[[+7.59, +0.28, +6.75, +0.26],
[+3.05, -3.19, +3.97, +7.20],
[+5.28, +7.77, +0.65, +2.72]]	+0.65

[[+2.97, +5.12, +0.17, -0.10, -7.41],
[-4.16, +6.15, +0.77, +0.21, -1.65],
[-1.34, +1.16, +0.65, +0.70, -5.40]]	+0.65

[[+3.39, -0.92, +2.69, +3.14, -2.56],
[-3.47, +2.15, +4.34, -0.77, -1.35],
[+5.04, -3.87, +0.78, +6.21, -4.36]]	+0.78

[[+0.75, +1.17, -0.10, +1.35, +0.97],
[+1.25, +2.78, +0.24, -6.29, -1.80],
[+3.71, -5.14, -0.76, -5.30, +0.20]]	-0.76

[[+3.11, -1.53, +1.41, +7.15, +0.58, +6.39, -2.86],
[+3.54, -1.30, +1.73, +7.95, -0.29, +7.35, -2.78],
[-8.58, +6.09, +4.66, -3.11, +5.72, +1.71, -8.25]]	+4.66

[[+4.14, -3.07, -6.62, -1.70],
[-1.26, -3.71, -2.93, -1.42],
[-7.95, -4.60, -5.50, -6.28]]	-5.50

[[+5.65, +3.99, +0.70, +6.59, -0.07, +4.29, -0.30],
[+2.22, +1.95, +4.99, +3.34, +3.77, +0.29, -5.82],
[-1.79, -1.21, +1.85, -1.78, +0.82, -2.50, -3.15]]	+1.85

[[+0.33, +4.77, +1.15, -2.47, +6.42, -0.68],
[+0.89, +4.72, +0.88, -2.67, +6.63, -0.75],
[-0.82, +3.17, +2.80, -0.99, +5.39, -0.59]]	+2.80

[[-4.81, +4.23, -0.42, -0.58],
[-1.92, +2.97, -2.61, -4.24],
[+0.00, +3.80, -0.21, +8.65]]	-0.21
---
(14, 64, 38, 89) -> 14
(0, 0, 7, 8, 6, 6, 5) -> 0
(96, 9, 47, 11, 31, 24, 27) -> 96
(3139, 4255, 3492, 7474, 9172) -> 3139
(0, 3, 8, 2, 7, 3, 6) -> 0
(2, 4, 9, 2) -> 2
---
array([2062, 6735, 4331, 8800, 5482]) Out: 8800, 2062

array([ 9, 91, 29, 18, 64, 59]) Out: 91, 9

array([927, 365, 516,  76,   9, 382]) Out: 927, 9

array([-485, -823, -877, -248,  417,  921, -110]) Out: 921, -877

array([9437, 4122, 4541, 2778, 5138, 9162, 4482]) Out: 9437, 2778

array([[-18,  31, -35,  22],
       [-29, -37, -28, -25],
       [-15,  -4, -16,   2]]) Out: 31, -37

array([141,   2, 152, 224, 248,  53]) Out: 248, 2

array([[290, 504, 814, 297],
       [580, 398, 479,  50]]) Out: 814, 50

array([[2509, 6035, 8121, 4554],
       [7834, 3807, 7001, 6235],
       [7638, 9799, 2758, 8040]]) Out: 9799, 2509
---
[[0, 11, -30, 36],
 [-41, 25, 47, 11],
 [22, 5, -16, 34]] -> 36

[-271, 600, 700, 321, -709] -> 321

[[4604, 8161, 4982, 6010, 4986],
 [4464, 6636, 3233, 4148, 4232],
 [6091, 8770, 6926, 7167, 6005]] -> 6010

[35, 22, 83, 89, 76] -> 89

[170, 199, 178, 64, 60, 168, 165] -> 64

[[-137, -9, -866, 655, 614],
 [158, 232, 131, 361, -277]] -> 655

[[535, 150, 82, -149],
 [398, 565, 349, 633],
 [688, 350, -699, 755]] -> -149

[1719, 6650, 5160, 9991, 3684, 3556, 2679] -> 9991

[101, 149, 161, 26, 79, 57, 200] -> 26
---
-37,165,-668,-444,-359,-750,24
-302,-345,70,-585,-334,69,-266
-606,616,226,67,263,-194,821
out -266

2021,9087,1396,2556
4851,7951,3887,4299
out 4299

5,6,7,8,2,5,5
5,6,7,5,1,5,4
3,4,3,9,8,5,5
out 4

21,93,68,29,8,18
48,24,81,24,42,33
out 33

582,646,617,753,745
373,550,74,682,801
648,442,778,325,327
out 801

5,7,2,5
6,2,6,8
7,4,2,5
out 8

1,-33,32,9,-37,-5
-13,-17,-30,5,5,35
-17,-2,28,-14,-22,8
out 35
